In the data rows, the value 128 means zero.
Each thing below was measured twice, in two different ways. The second way is not exact.
First some of them both ways: the first way, then the second way, then a blank line.
[146 146 111  91 147 148 142  91]
[145 134 171 144  84 169 136 176]

[167 158 166 139  99  94  86 118]
[127 151 114 106 101 115 152 182]

[ 92  82 126 104 100 107 123 136]
[129 137 102 127 219 112 110 101]

[117 198 163 180 121 131 100 105]
[ 90 130 129 114  98 116 162 161]

[154 163 149 156 105  82 130 144]
[116 155 113  98 112  95 122 134]

[140 123 103 118 116  75  76  89]
[104 162 126 157 143 131 173 177]

[133 124 143 148 144 120 110 121]
[147 137 119 138 144 107 153 132]

[136 153 140 130 110 126 112  94]
[107 130 144 136 108 133 142 167]

[135 137 177 151 184 160 162 132]
[195 121 155 123 122  99 119  84]

[108 108 127 141  88 129 107 113]
[ 94 112 113 143 162 114 129 136]

[143 147 129 116 119 103  93  90]
[113 144 143 144 113 146 162 188]

[143 108  99  93 104 135 208 181]
[132 131 133  84 110 137  51  76]

[148  95  80 134 132 118 123 136]
[122 122 131 149 116 133 131 127]

[200 152 213 129 125  86 114  97]
[209 161 135 104 108  72 134 174]

[ 99 109 114 164 170 166 130  84]
[135 103 162 177 153 107 153 112]

[135  93 122 114  98 111 163 160]
[139 132 115 107 168 105  80  78]

[111 135 148 115 100 166 154 188]
[110  94  96  86 119 153  80  95]

[107 103 116 154 150 122  88  68]
[124 134 140 179 163 107 174 142]

[162 147 155  91 100 136 142 146]
[142 124 122  97  80 160 102 155]

[193 145 185 129 126 136 138 148]
[185 122 127  93  62 123 116 149]

[ 99 112 150 176 178 136  87  90]
[155 113 131 169 175  87 181 115]

[193 128 122  92 111  98  87  73]
[141 148 143 159  68 150 168 224]

[114 161 120 152 130 187 166 192]
[ 93  88 109  92  66 166  99  93]

[118 131  90 118 111 105 111 162]
[ 81 132  95 115 130 162 133 133]

[109 114 153 158 197 136 149 109]
[191 143 154 150 181  70 133  81]

[ 87 123 109 104 110 168 159 167]
[100 100 111 109 141 165  88  92]

Then 40 more things, the second way only, each followed by its number:
[113 165 121  70 123 131  86 145] 0
[116  97 136 184 181 115 158  94] 1
[ 86 130 112  88   0 214 161 226] 2
[133 163 113 126 169  87 162 137] 3
[ 84 100 107 110 113 109 137 113] 4
[ 82 147 151 122  55 149 154 206] 5
[120 123 139 106  79 154 136 154] 6
[ 77 104 116  98   6 165 137 166] 7
[ 92 115 109 164 147 173 167 156] 8
[181 170 157  92 106  98 106 141] 9
[123 146 106 161 195 103 180 158] 10
[109 117 133 114  69 194  93 148] 11
[ 96 168  80  99 178 123 130 128] 12
[ 86 150 130 135 186 148 101 117] 13
[117  65 147 141 102 176  91  91] 14
[138 131 105 104 171  91  92  67] 15
[135 126 150 157 216 135  95  74] 16
[108 144 142 142  86 177 140 168] 17
[135 133 108 164 199  95 154 107] 18
[ 67 146  82 133 198 165 132 145] 19
[115 152 144 147 135 125 148 167] 20
[110 151 122  98  86 162 131 191] 21
[ 83 136 109 144 182 129 118 125] 22
[115 146 119  83 114  57 134 153] 23
[101 149 122 165 185 145 145 145] 24
[147 103 136 126 114 140 108  92] 25
[118 122 135 126 179 105  95  98] 26
[107 147 157 151 170 135 118 128] 27
[134 126 142 144 128  96 164 141] 28
[107 133  99 135 155 138 150 155] 29
[146 126  58  97 207 117 109  38] 30
[169  75 123  70  80 140  36  53] 31
[114  91 119 115 121 160  90 102] 32
[114 101 153 186  86 146 160 168] 33
[ 98 146 113 115 173 100 142 136] 34
[212 145 116 133 233   3 163  70] 35
[106 129 102 140 198 140 119 103] 36
[102 142 141 135  74 168 137 181] 37
[123 129 135 159 135 135 134 131] 38
[ 73 102  82 135 129 198 113 125] 39
Which numbered row above is the same thing as each row below? Its number follows it:
[153 103  87 139 134 148 102  88] 33
[106 100  92 108 131 208 171 156] 14
[ 99  90 120 149 146 105  88 120] 18
[ 87 124  98 101 122 125 142  89] 27
[108 101  92 116 124 135  84 121] 8
[219 200 108 106  98 112 107 167] 2
[152 155 137  91  65  82 156 148] 0
[139 127 169 117 127 217 217 208] 31
[ 81  97 140 126 159 117 128 216] 30
[112  81  65  79  95 142 115 181] 39
Then 40 more things, the second way only, each followed by its number:
[122 128 149 167 122 148 158 156] 0
[ 98 146 122 152 156 123 139 170] 1
[ 94 126  90  72  65 196 109 139] 2
[140 157 128 146 217  92 125  96] 3
[107 162 118 108 210  72 107  87] 4
[114  79 152 140  42 148 156 122] 5
[100 122  95 134 125 149 152 123] 6
[123 120 132 136 118 152 146 143] 7
[ 97 104 117 153 190 114 119  88] 8
[155 116 147 140  81 127 144 142] 9
[199 140 149 125  92 117 125 126] 10
[209 131 127 112  75 104 151 142] 11
[164 152 142  89  25 139 144 233] 12
[138 109 135 138 158 113 110  71] 13
[119 135 126  96  68 122 128 145] 14
[232 145 149 135 155  52 141 103] 15
[115 106 128 138 139 140  99 104] 16
[107 127 110 108 104 155 121 163] 17
[128 114 173 175 111 175 126 141] 18
[149 108 148 145 126 163 119  96] 19
[ 81 126 138 145 136 147 137 169] 20
[178  60 159 190  46 113 199 121] 21
[170 105 211 147  36 168 128 112] 22
[159 155 122 171 255  69 142  87] 23
[117 151 116 107 100 165 145 184] 24
[ 84  97  91  97  71 161 128 116] 25
[206 143 132  90 164  92  66  62] 26
[154 141 131 138 216  94  99  75] 27
[102 164 126 130 194 118 102 129] 28
[150 123 183 130  83 148 107 123] 29
[119 130 108  59 164  82  43   3] 30
[103  94 138 120  59 128 134 123] 31
[126  79 126 145  71 143 151 115] 32
[143 146 138 138 160  96 133 125] 33
[114 124 120 128 188 106  96  94] 34
[164 109 150 137 163  72 115  77] 35
[162 134 133  97  68 128  92 124] 36
[228 123 176 119  89  92 100  92] 37
[136 149 113 128 172 146 139 155] 38
[147 139 116 124  94 118 177 160] 39
Which numbered row above is the same thing as each row below? Its number follows it:
[113 126 108 122 150 147 110  86] 0
[ 96  95 107 117  97 119 146 133] 34
[120 181 142 192 142 172 133 137] 31
[150 119 196 168 199 127 132 101] 15
[108 104 106  97 168 173 159 137] 19
[110 117 165 161 153 164 158 107] 35
[ 76  89 103 150 123 149 126 133] 8
[186 149 200 144 169 140 121 137] 11
[127  97  67  88 154 167 150  96] 18
[111 108  99  97  91  76 129 113] 28
